In the data rows, 500 means zero.
In the table below, every row is followed by its label. The labels come from one hidden rule.
c(627, 455, 425, 999, 536, 393, 407, 467, 383, 534, 422, 435, 966, 594, 407, 355, 612, 546, 506, 551, 620, 810, 322, 472, 458, 451, 521, 570, 355, 334, 499, 550, 486, 371, 150, 507, 492, 595, 682, 545, 361) 3
c(681, 342, 000, 408, 655, 653, 260, 592, 340, 642, 920, 331, 999, 487, 233, 000, 578, 470, 534, 572, 353, 372, 844, 421, 092, 457, 396, 269, 364, 094, 680, 482, 546, 257, 544, 402, 640, 763, 999, 381, 361) 6
c(480, 453, 560, 649, 424, 395, 567, 443, 391, 604, 769, 461, 492, 651, 374, 285, 539, 443, 335, 447, 548, 524, 514, 574, 497, 485, 620, 507, 378, 059, 728, 502, 598, 540, 247, 097, 384, 540, 017, 539, 210) 1
c(579, 750, 098, 793, 521, 356, 567, 382, 290, 580, 979, 396, 925, 359, 501, 486, 543, 612, 516, 593, 555, 688, 597, 319, 347, 522, 430, 107, 404, 151, 790, 515, 334, 373, 533, 297, 665, 841, 835, 472, 519) 5
c(484, 407, 500, 895, 428, 334, 904, 526, 089, 535, 439, 737, 390, 507, 398, 694, 608, 732, 289, 437, 618, 649, 376, 531, 602, 304, 567, 267, 448, 233, 482, 517, 528, 433, 646, 145, 297, 320, 308, 649, 357) 1
c(338, 313, 763, 220, 549, 809, 428, 493, 960, 554, 328, 435, 299, 711, 384, 306, 442, 469, 602, 520, 657, 419, 413, 530, 477, 589, 575, 999, 518, 843, 548, 466, 533, 599, 714, 294, 380, 486, 610, 519, 581) 4
c(463, 758, 428, 999, 440, 000, 800, 217, 000, 337, 320, 678, 484, 411, 447, 802, 681, 897, 462, 357, 996, 772, 493, 398, 771, 213, 442, 685, 458, 300, 544, 742, 531, 315, 823, 242, 432, 112, 314, 648, 334) 5
c(536, 751, 851, 618, 559, 421, 542, 427, 763, 292, 321, 482, 671, 626, 562, 779, 459, 383, 603, 561, 583, 422, 448, 531, 638, 473, 463, 689, 471, 999, 282, 466, 288, 571, 000, 928, 524, 344, 775, 494, 747) 2
c(556, 491, 408, 608, 618, 404, 349, 422, 240, 577, 485, 499, 754, 499, 520, 300, 516, 474, 623, 500, 662, 548, 379, 456, 593, 486, 404, 768, 391, 132, 353, 419, 420, 444, 203, 403, 498, 553, 692, 392, 546) 2
c(643, 787, 474, 721, 444, 567, 602, 384, 075, 440, 313, 545, 546, 420, 382, 566, 537, 579, 522, 464, 765, 482, 426, 482, 553, 358, 498, 293, 519, 334, 694, 566, 461, 462, 287, 431, 812, 450, 810, 643, 456) 1
c(576, 348, 242, 299, 505, 471, 494, 588, 838, 472, 548, 607, 308, 475, 651, 917, 414, 576, 502, 520, 251, 337, 626, 378, 475, 438, 571, 240, 572, 691, 651, 489, 417, 636, 615, 739, 547, 687, 687, 454, 501) 5
c(406, 360, 577, 208, 624, 707, 201, 638, 999, 529, 468, 534, 430, 686, 643, 000, 371, 370, 531, 595, 443, 297, 355, 535, 371, 689, 578, 535, 541, 394, 453, 399, 663, 643, 975, 446, 198, 413, 000, 373, 499) 4
c(568, 912, 489, 695, 418, 546, 401, 529, 332, 491, 388, 457, 629, 317, 622, 773, 458, 606, 596, 603, 014, 560, 562, 339, 467, 367, 447, 000, 516, 886, 461, 472, 409, 384, 000, 758, 631, 665, 754, 541, 721) 2
c(454, 666, 397, 492, 385, 532, 599, 490, 161, 460, 370, 520, 054, 455, 534, 813, 565, 560, 395, 468, 267, 623, 343, 529, 503, 599, 611, 266, 532, 328, 522, 568, 453, 527, 557, 749, 493, 603, 220, 527, 336) 6
c(553, 345, 766, 397, 609, 616, 358, 623, 712, 528, 504, 353, 386, 627, 434, 223, 490, 343, 555, 578, 586, 402, 527, 524, 500, 599, 343, 408, 457, 454, 074, 493, 562, 565, 104, 640, 437, 323, 693, 466, 648) 4
c(441, 526, 707, 333, 558, 499, 229, 537, 999, 627, 472, 397, 602, 448, 462, 861, 550, 408, 426, 452, 346, 521, 422, 487, 527, 488, 417, 720, 533, 519, 599, 469, 373, 711, 458, 433, 575, 228, 330, 515, 459) 1
c(371, 368, 733, 651, 519, 418, 697, 485, 616, 537, 357, 683, 264, 739, 531, 595, 386, 389, 355, 443, 507, 526, 505, 581, 615, 716, 551, 704, 553, 189, 300, 397, 560, 637, 920, 175, 205, 222, 189, 501, 112) 6
c(414, 340, 565, 451, 742, 567, 409, 499, 991, 563, 628, 524, 536, 606, 350, 000, 558, 392, 482, 585, 897, 615, 381, 647, 553, 532, 520, 850, 493, 054, 384, 490, 708, 630, 426, 164, 144, 215, 387, 505, 483) 4
c(587, 164, 337, 588, 494, 708, 274, 582, 700, 468, 729, 615, 739, 563, 509, 277, 403, 445, 434, 521, 556, 658, 500, 530, 511, 583, 511, 547, 499, 618, 605, 423, 647, 529, 967, 465, 406, 403, 473, 419, 727) 6
c(436, 335, 455, 353, 418, 575, 603, 638, 743, 486, 544, 539, 370, 522, 500, 542, 500, 431, 420, 418, 284, 378, 559, 517, 442, 661, 687, 528, 497, 726, 590, 471, 566, 628, 817, 592, 223, 554, 091, 534, 600) 6
c(499, 379, 404, 536, 677, 388, 498, 552, 804, 597, 660, 562, 651, 471, 401, 303, 546, 451, 395, 533, 354, 375, 457, 484, 295, 553, 492, 509, 471, 335, 505, 498, 634, 481, 384, 074, 340, 408, 610, 517, 426) 1
c(556, 477, 258, 595, 473, 406, 506, 550, 509, 610, 609, 488, 685, 336, 451, 363, 642, 574, 381, 503, 430, 631, 619, 433, 488, 446, 494, 459, 483, 787, 831, 493, 450, 223, 648, 208, 789, 514, 602, 509, 322) 1
c(366, 229, 651, 544, 474, 453, 765, 395, 704, 427, 016, 697, 116, 587, 565, 728, 460, 437, 346, 344, 865, 449, 288, 720, 628, 446, 586, 680, 518, 356, 528, 523, 678, 682, 545, 314, 210, 354, 000, 491, 358) 1
c(388, 073, 862, 403, 589, 288, 606, 314, 531, 431, 167, 560, 555, 821, 479, 135, 606, 468, 615, 609, 819, 820, 329, 675, 622, 358, 453, 999, 359, 138, 112, 486, 523, 555, 000, 177, 517, 118, 953, 488, 586) 2
c(364, 387, 624, 165, 427, 611, 782, 476, 294, 482, 721, 453, 706, 680, 479, 425, 499, 382, 296, 442, 629, 326, 426, 624, 528, 402, 526, 240, 568, 365, 321, 592, 679, 637, 478, 002, 113, 447, 096, 463, 413) 6
c(590, 638, 074, 417, 526, 338, 414, 507, 454, 554, 796, 362, 710, 609, 377, 643, 623, 643, 439, 687, 618, 531, 482, 479, 518, 510, 396, 571, 353, 222, 431, 473, 510, 306, 413, 410, 653, 418, 601, 538, 420) 5
c(608, 563, 287, 662, 437, 439, 552, 477, 246, 444, 929, 559, 345, 383, 495, 915, 416, 493, 411, 533, 467, 442, 451, 436, 555, 503, 508, 146, 527, 857, 539, 646, 436, 518, 475, 451, 677, 424, 623, 487, 476) 1
c(591, 949, 196, 851, 479, 319, 546, 352, 000, 499, 675, 511, 437, 347, 431, 693, 701, 691, 613, 497, 284, 630, 427, 462, 697, 278, 575, 360, 395, 852, 457, 544, 519, 398, 358, 441, 596, 541, 765, 594, 487) 3
c(551, 663, 775, 528, 501, 642, 494, 467, 338, 559, 347, 564, 291, 402, 414, 568, 563, 540, 348, 467, 846, 568, 487, 592, 593, 528, 494, 459, 538, 474, 524, 516, 629, 497, 817, 317, 404, 753, 576, 485, 489) 6
c(529, 807, 522, 601, 488, 477, 440, 496, 405, 408, 356, 349, 568, 507, 648, 750, 561, 557, 607, 468, 718, 487, 485, 568, 666, 456, 487, 790, 611, 606, 135, 485, 289, 341, 000, 863, 487, 325, 807, 498, 808) 2
c(476, 316, 293, 770, 517, 333, 694, 440, 220, 461, 189, 390, 627, 500, 355, 428, 676, 613, 454, 523, 668, 704, 345, 621, 602, 574, 534, 856, 453, 238, 561, 575, 570, 418, 387, 248, 430, 114, 420, 416, 055) 5
c(451, 761, 471, 487, 428, 603, 431, 560, 574, 603, 565, 614, 185, 445, 514, 694, 542, 521, 578, 411, 515, 557, 575, 453, 521, 497, 437, 279, 579, 590, 659, 442, 547, 572, 541, 797, 322, 506, 717, 602, 245) 5
c(384, 630, 444, 384, 544, 500, 518, 448, 258, 497, 366, 344, 576, 705, 482, 530, 475, 559, 529, 573, 474, 598, 332, 527, 738, 338, 471, 610, 524, 392, 272, 481, 490, 471, 353, 494, 329, 544, 303, 579, 689) 2
c(538, 576, 301, 354, 468, 502, 231, 601, 568, 375, 687, 352, 642, 553, 540, 520, 397, 573, 674, 520, 426, 290, 518, 505, 402, 509, 383, 792, 396, 783, 594, 404, 349, 632, 047, 510, 617, 720, 625, 558, 659) 3
c(530, 167, 882, 416, 445, 492, 493, 636, 859, 484, 433, 592, 488, 483, 580, 435, 468, 433, 392, 509, 315, 210, 708, 523, 452, 567, 602, 489, 632, 542, 645, 574, 496, 642, 956, 657, 135, 684, 000, 543, 377) 1
c(455, 999, 818, 457, 365, 130, 673, 397, 000, 510, 196, 568, 689, 437, 432, 573, 545, 658, 438, 501, 952, 755, 310, 495, 640, 462, 508, 627, 363, 540, 192, 558, 449, 472, 527, 551, 667, 267, 485, 518, 586) 3
c(465, 551, 471, 786, 331, 451, 449, 588, 038, 410, 400, 501, 525, 370, 514, 769, 461, 640, 616, 543, 557, 442, 579, 405, 490, 460, 406, 358, 500, 671, 527, 596, 455, 479, 261, 999, 621, 419, 587, 592, 615) 3
c(461, 278, 355, 999, 479, 321, 802, 482, 533, 559, 472, 788, 563, 415, 355, 297, 541, 625, 349, 529, 672, 551, 357, 582, 618, 541, 608, 692, 435, 047, 473, 567, 726, 425, 833, 000, 196, 181, 555, 457, 086) 1
c(394, 644, 576, 579, 449, 632, 514, 454, 344, 336, 467, 589, 347, 361, 476, 791, 444, 620, 441, 402, 370, 465, 381, 583, 563, 536, 516, 418, 658, 755, 720, 510, 421, 522, 657, 920, 434, 459, 425, 578, 492) 1
c(525, 300, 489, 054, 575, 591, 317, 624, 999, 505, 664, 323, 644, 590, 647, 325, 351, 338, 400, 613, 296, 401, 745, 394, 320, 693, 415, 690, 528, 531, 546, 366, 575, 619, 469, 421, 481, 741, 167, 368, 326) 6
c(489, 465, 273, 652, 478, 403, 752, 518, 341, 494, 234, 545, 604, 535, 478, 549, 584, 534, 490, 397, 822, 762, 362, 478, 586, 519, 499, 623, 489, 176, 418, 599, 607, 500, 716, 194, 442, 396, 488, 525, 474) 3
c(617, 225, 480, 318, 602, 604, 262, 567, 603, 526, 537, 442, 773, 555, 432, 407, 558, 439, 539, 558, 128, 391, 550, 441, 361, 569, 439, 604, 429, 455, 288, 442, 403, 462, 020, 566, 516, 361, 739, 500, 588) 4
c(563, 571, 493, 286, 526, 433, 401, 508, 419, 540, 684, 415, 917, 495, 372, 381, 514, 427, 644, 627, 781, 668, 497, 510, 424, 447, 433, 848, 437, 543, 371, 450, 318, 439, 140, 352, 637, 483, 869, 586, 781) 2
c(600, 539, 361, 591, 506, 575, 638, 575, 636, 499, 499, 441, 583, 335, 490, 227, 530, 510, 428, 461, 271, 497, 656, 482, 476, 494, 458, 000, 483, 007, 722, 415, 486, 476, 730, 569, 540, 794, 567, 511, 451) 1
c(357, 530, 475, 247, 578, 503, 664, 440, 705, 550, 656, 438, 476, 653, 602, 444, 453, 485, 529, 512, 737, 440, 496, 546, 437, 638, 490, 978, 545, 232, 436, 441, 558, 588, 683, 494, 480, 364, 285, 505, 435) 2
c(609, 504, 623, 480, 620, 332, 509, 449, 236, 500, 470, 510, 979, 635, 351, 097, 584, 469, 704, 584, 849, 820, 512, 561, 498, 417, 388, 951, 358, 433, 225, 495, 395, 295, 255, 194, 649, 212, 999, 512, 464) 2
c(414, 308, 736, 596, 511, 401, 367, 496, 163, 561, 112, 503, 462, 557, 328, 383, 517, 573, 575, 503, 850, 579, 443, 473, 524, 438, 511, 789, 477, 057, 037, 457, 505, 541, 194, 480, 681, 486, 737, 491, 621) 2
c(569, 584, 460, 767, 457, 373, 480, 518, 509, 477, 645, 528, 663, 409, 570, 596, 538, 528, 427, 455, 372, 436, 629, 473, 547, 440, 589, 153, 568, 375, 707, 449, 495, 437, 477, 528, 610, 749, 789, 439, 355) 5
c(425, 407, 533, 475, 502, 838, 532, 574, 851, 422, 215, 731, 108, 533, 555, 561, 309, 411, 438, 258, 232, 320, 441, 620, 524, 654, 595, 182, 600, 597, 852, 425, 568, 705, 737, 570, 249, 558, 000, 500, 362) 6
c(568, 858, 000, 382, 424, 181, 354, 523, 209, 534, 556, 440, 511, 282, 314, 567, 577, 509, 495, 508, 444, 445, 671, 353, 541, 359, 465, 143, 508, 784, 660, 526, 430, 365, 605, 575, 727, 692, 586, 439, 589) 5
c(578, 493, 309, 902, 477, 562, 716, 379, 437, 560, 371, 461, 275, 340, 500, 619, 503, 492, 484, 506, 521, 597, 425, 485, 520, 408, 475, 066, 535, 601, 490, 623, 452, 540, 999, 578, 608, 756, 621, 638, 249) 6
c(432, 707, 819, 428, 428, 536, 594, 431, 521, 479, 130, 667, 322, 590, 550, 484, 533, 462, 568, 563, 418, 454, 426, 599, 576, 487, 520, 501, 612, 904, 311, 516, 455, 493, 277, 608, 389, 570, 118, 573, 797) 2
c(453, 913, 569, 439, 340, 391, 596, 433, 312, 520, 667, 651, 366, 307, 528, 827, 446, 561, 417, 367, 630, 598, 597, 490, 453, 484, 629, 000, 564, 504, 426, 563, 499, 509, 647, 564, 478, 513, 442, 450, 209) 1
c(571, 628, 689, 686, 470, 282, 754, 481, 384, 429, 654, 413, 385, 402, 533, 987, 430, 622, 605, 379, 409, 582, 354, 474, 622, 453, 388, 071, 543, 732, 177, 611, 338, 418, 075, 802, 784, 405, 689, 591, 758) 2
c(499, 606, 954, 282, 526, 617, 339, 664, 715, 410, 080, 394, 113, 668, 593, 207, 508, 309, 471, 617, 704, 368, 407, 466, 587, 576, 485, 810, 571, 632, 299, 521, 347, 645, 195, 602, 395, 430, 801, 507, 817) 4
c(479, 835, 347, 631, 414, 320, 674, 413, 043, 603, 428, 711, 550, 356, 543, 768, 531, 690, 470, 318, 453, 680, 521, 501, 583, 416, 640, 637, 488, 257, 486, 651, 448, 459, 642, 346, 387, 383, 666, 495, 250) 5
c(383, 362, 861, 498, 572, 443, 447, 381, 521, 554, 406, 592, 472, 486, 601, 532, 525, 470, 605, 485, 633, 571, 438, 618, 660, 448, 497, 498, 448, 587, 275, 540, 584, 659, 571, 372, 364, 217, 632, 474, 441) 2
c(399, 896, 634, 629, 441, 485, 388, 558, 512, 429, 539, 652, 315, 399, 558, 708, 425, 535, 430, 416, 270, 392, 560, 322, 460, 397, 552, 196, 573, 999, 428, 530, 304, 450, 376, 999, 585, 614, 752, 506, 651) 6
c(424, 371, 544, 504, 647, 547, 362, 442, 969, 478, 075, 429, 832, 743, 467, 088, 558, 345, 596, 725, 600, 557, 429, 591, 391, 548, 369, 999, 493, 319, 061, 407, 517, 755, 131, 369, 394, 125, 406, 442, 562) 2
c(525, 627, 668, 452, 497, 457, 288, 563, 921, 380, 543, 350, 280, 551, 524, 551, 461, 562, 682, 623, 391, 477, 530, 502, 438, 431, 482, 304, 425, 603, 614, 473, 322, 476, 293, 729, 635, 760, 625, 479, 654) 3
c(447, 242, 461, 421, 476, 564, 388, 638, 543, 487, 566, 464, 350, 222, 666, 767, 439, 474, 460, 427, 474, 388, 435, 482, 304, 571, 645, 000, 613, 823, 732, 459, 587, 408, 973, 594, 385, 712, 295, 466, 436) 1
c(596, 304, 410, 142, 715, 654, 300, 630, 999, 659, 577, 247, 633, 535, 442, 214, 368, 316, 687, 598, 205, 202, 523, 369, 380, 609, 411, 870, 457, 584, 424, 346, 453, 501, 322, 541, 460, 760, 472, 423, 559) 2
c(422, 896, 581, 539, 343, 463, 684, 431, 283, 420, 062, 612, 153, 370, 731, 914, 369, 628, 384, 526, 539, 551, 412, 554, 750, 484, 518, 110, 527, 999, 529, 625, 375, 522, 460, 585, 477, 316, 627, 656, 588) 1
c(412, 599, 311, 129, 519, 789, 390, 579, 477, 502, 468, 667, 064, 567, 505, 597, 418, 437, 373, 416, 219, 490, 465, 546, 576, 561, 739, 489, 604, 378, 717, 501, 506, 620, 804, 511, 305, 593, 243, 483, 543) 6
Here are more rows. What is the label of each one?
c(507, 750, 468, 728, 526, 220, 724, 239, 163, 321, 406, 399, 442, 441, 376, 788, 693, 457, 665, 492, 926, 705, 411, 465, 615, 410, 451, 643, 413, 308, 605, 589, 482, 419, 357, 401, 508, 212, 797, 487, 252) -> 3
c(490, 558, 359, 211, 526, 505, 615, 485, 400, 473, 260, 614, 429, 478, 506, 684, 563, 505, 445, 314, 338, 739, 482, 607, 577, 520, 551, 368, 509, 595, 477, 574, 478, 546, 618, 741, 251, 450, 418, 511, 513) -> 6
c(429, 452, 573, 000, 412, 832, 384, 782, 999, 493, 226, 571, 423, 562, 503, 426, 253, 411, 544, 492, 315, 152, 616, 382, 384, 637, 574, 481, 556, 948, 370, 388, 427, 762, 172, 999, 577, 861, 213, 367, 570) -> 4
c(439, 807, 754, 538, 457, 573, 519, 384, 070, 422, 352, 536, 485, 367, 618, 547, 597, 603, 621, 485, 799, 623, 441, 446, 526, 393, 429, 653, 464, 611, 369, 577, 463, 612, 120, 462, 619, 376, 771, 641, 485) -> 2
c(484, 688, 362, 192, 395, 598, 597, 535, 359, 454, 149, 524, 306, 414, 788, 610, 432, 581, 483, 451, 344, 156, 552, 532, 564, 565, 494, 208, 541, 999, 541, 558, 402, 505, 369, 717, 488, 697, 503, 553, 463) -> 6
c(543, 257, 240, 493, 565, 681, 360, 638, 638, 597, 836, 435, 541, 502, 408, 112, 453, 512, 368, 598, 242, 431, 636, 563, 247, 583, 567, 907, 527, 204, 648, 368, 626, 417, 999, 317, 497, 729, 387, 327, 206) -> 6
c(379, 593, 711, 341, 389, 745, 529, 613, 578, 377, 462, 668, 147, 438, 790, 605, 437, 465, 409, 381, 428, 271, 428, 610, 473, 543, 515, 000, 685, 945, 456, 483, 479, 582, 974, 933, 553, 632, 307, 592, 527) -> 6
c(587, 396, 567, 646, 397, 131, 425, 465, 024, 591, 589, 380, 671, 512, 329, 750, 544, 633, 391, 488, 733, 816, 507, 475, 538, 421, 414, 183, 400, 215, 644, 486, 589, 323, 440, 090, 580, 274, 560, 559, 363) -> 5
c(544, 782, 664, 596, 419, 365, 422, 494, 140, 432, 533, 552, 503, 474, 516, 890, 535, 527, 452, 282, 520, 506, 463, 576, 499, 486, 543, 080, 517, 582, 725, 506, 487, 484, 631, 350, 476, 585, 383, 542, 403) -> 5
c(487, 494, 651, 615, 488, 233, 396, 485, 137, 459, 425, 443, 704, 446, 509, 307, 503, 388, 664, 596, 746, 594, 230, 407, 602, 445, 374, 783, 416, 499, 593, 445, 378, 458, 130, 417, 637, 490, 681, 556, 692) -> 3
c(443, 459, 731, 540, 485, 621, 398, 520, 451, 498, 472, 558, 349, 368, 550, 468, 445, 512, 424, 482, 723, 612, 441, 587, 595, 553, 598, 641, 546, 471, 258, 573, 530, 532, 581, 717, 424, 506, 042, 500, 289) -> 4
c(391, 772, 858, 007, 469, 748, 286, 658, 726, 400, 259, 592, 274, 591, 732, 511, 415, 418, 509, 603, 149, 380, 454, 494, 520, 562, 437, 655, 578, 849, 401, 492, 591, 510, 467, 827, 521, 506, 234, 576, 620) -> 4
c(405, 567, 842, 735, 486, 355, 427, 412, 477, 334, 599, 701, 363, 567, 594, 508, 513, 607, 547, 405, 565, 595, 621, 489, 740, 508, 583, 188, 522, 462, 493, 564, 493, 625, 896, 718, 528, 295, 501, 640, 389) -> 3
c(453, 291, 648, 476, 612, 620, 760, 587, 893, 657, 530, 347, 458, 589, 426, 113, 459, 385, 470, 611, 497, 506, 571, 590, 246, 565, 550, 825, 396, 000, 549, 373, 631, 577, 651, 156, 231, 491, 201, 317, 177) -> 6
c(609, 052, 274, 314, 621, 645, 551, 542, 683, 605, 579, 403, 651, 518, 345, 089, 546, 472, 474, 622, 450, 444, 600, 432, 379, 529, 510, 915, 457, 231, 760, 440, 691, 477, 345, 514, 720, 502, 324, 445, 123) -> 1
c(538, 863, 521, 476, 364, 467, 335, 508, 181, 351, 262, 505, 365, 472, 641, 928, 560, 572, 663, 492, 625, 484, 513, 477, 387, 454, 495, 183, 550, 999, 525, 527, 454, 539, 286, 565, 542, 576, 789, 572, 793) -> 3
c(536, 447, 394, 600, 503, 297, 609, 557, 000, 498, 466, 413, 429, 427, 540, 772, 539, 507, 593, 374, 697, 587, 395, 505, 697, 328, 567, 627, 412, 291, 572, 608, 474, 452, 643, 461, 648, 097, 787, 599, 410) -> 3
c(588, 923, 535, 717, 380, 314, 527, 442, 000, 436, 542, 549, 476, 439, 484, 993, 623, 663, 565, 367, 781, 762, 328, 509, 653, 273, 453, 187, 521, 739, 723, 702, 338, 339, 599, 571, 527, 471, 999, 573, 383) -> 5
c(428, 220, 543, 469, 494, 869, 874, 536, 922, 507, 241, 752, 127, 518, 634, 722, 308, 424, 359, 379, 332, 374, 593, 578, 449, 676, 631, 296, 627, 561, 575, 439, 612, 631, 999, 488, 163, 619, 000, 475, 333) -> 6
c(484, 546, 176, 999, 549, 255, 664, 426, 000, 528, 470, 628, 637, 444, 420, 662, 600, 606, 441, 392, 554, 766, 584, 475, 528, 435, 596, 722, 463, 108, 452, 628, 477, 381, 623, 072, 469, 228, 525, 492, 357) -> 5
c(453, 320, 460, 517, 535, 887, 362, 453, 999, 572, 552, 654, 442, 570, 482, 519, 363, 354, 440, 380, 451, 510, 482, 574, 447, 569, 639, 565, 611, 509, 586, 479, 650, 672, 845, 357, 363, 683, 232, 550, 290) -> 6
c(448, 599, 527, 679, 363, 450, 785, 324, 220, 472, 385, 596, 278, 397, 576, 442, 417, 497, 305, 519, 500, 438, 448, 504, 518, 524, 542, 467, 547, 143, 728, 532, 547, 487, 710, 365, 303, 471, 814, 528, 285) -> 1
c(567, 596, 729, 212, 322, 577, 614, 565, 503, 431, 368, 452, 222, 472, 575, 570, 490, 536, 425, 508, 693, 532, 504, 330, 566, 408, 468, 398, 560, 800, 786, 498, 512, 485, 357, 748, 367, 419, 639, 508, 329) -> 1
c(354, 064, 817, 368, 599, 763, 522, 587, 999, 588, 387, 581, 155, 694, 499, 056, 275, 250, 374, 465, 250, 262, 573, 644, 491, 847, 620, 756, 626, 371, 561, 425, 678, 714, 859, 516, 301, 464, 000, 465, 461) -> 6
c(558, 529, 623, 291, 483, 427, 199, 515, 527, 416, 542, 338, 538, 428, 738, 814, 372, 684, 586, 502, 646, 440, 503, 461, 647, 460, 499, 363, 531, 633, 556, 524, 367, 536, 178, 630, 708, 636, 655, 510, 617) -> 3
c(531, 193, 445, 746, 545, 205, 477, 406, 474, 586, 421, 545, 752, 527, 427, 405, 459, 456, 435, 645, 497, 417, 469, 570, 373, 482, 506, 999, 510, 369, 564, 530, 514, 544, 463, 036, 488, 625, 941, 510, 197) -> 5
c(647, 564, 329, 562, 436, 604, 509, 535, 287, 566, 783, 372, 616, 407, 442, 882, 563, 632, 502, 557, 686, 696, 558, 440, 343, 385, 549, 429, 460, 686, 793, 533, 579, 491, 576, 562, 740, 719, 350, 484, 617) -> 1
c(573, 512, 527, 449, 440, 505, 448, 538, 638, 564, 818, 390, 826, 468, 483, 278, 518, 403, 670, 540, 386, 534, 518, 437, 515, 467, 479, 762, 389, 589, 398, 488, 472, 439, 766, 461, 615, 601, 526, 486, 616) -> 2
c(425, 253, 324, 328, 445, 411, 621, 525, 953, 493, 270, 742, 290, 509, 576, 344, 536, 412, 411, 474, 658, 509, 524, 578, 519, 506, 587, 334, 517, 649, 496, 475, 617, 622, 806, 448, 401, 400, 255, 588, 294) -> 1
c(364, 026, 431, 208, 490, 545, 503, 547, 995, 536, 334, 615, 357, 444, 559, 306, 395, 372, 427, 417, 260, 246, 475, 630, 526, 688, 578, 453, 524, 356, 528, 536, 541, 651, 999, 612, 337, 709, 000, 438, 407) -> 6
c(631, 730, 502, 542, 475, 419, 437, 473, 000, 379, 515, 334, 709, 471, 522, 648, 538, 621, 708, 543, 371, 646, 537, 378, 603, 327, 487, 106, 515, 801, 306, 541, 400, 390, 000, 537, 908, 569, 734, 554, 550) -> 2
c(491, 346, 250, 339, 636, 419, 430, 588, 555, 495, 809, 353, 636, 484, 386, 485, 473, 470, 624, 512, 395, 521, 581, 489, 254, 417, 335, 589, 377, 933, 551, 393, 314, 368, 076, 825, 571, 658, 826, 524, 667) -> 3
The hidden rule looks at only part of the columns. Which column or columns, counting from 0, in order?
5 18 30
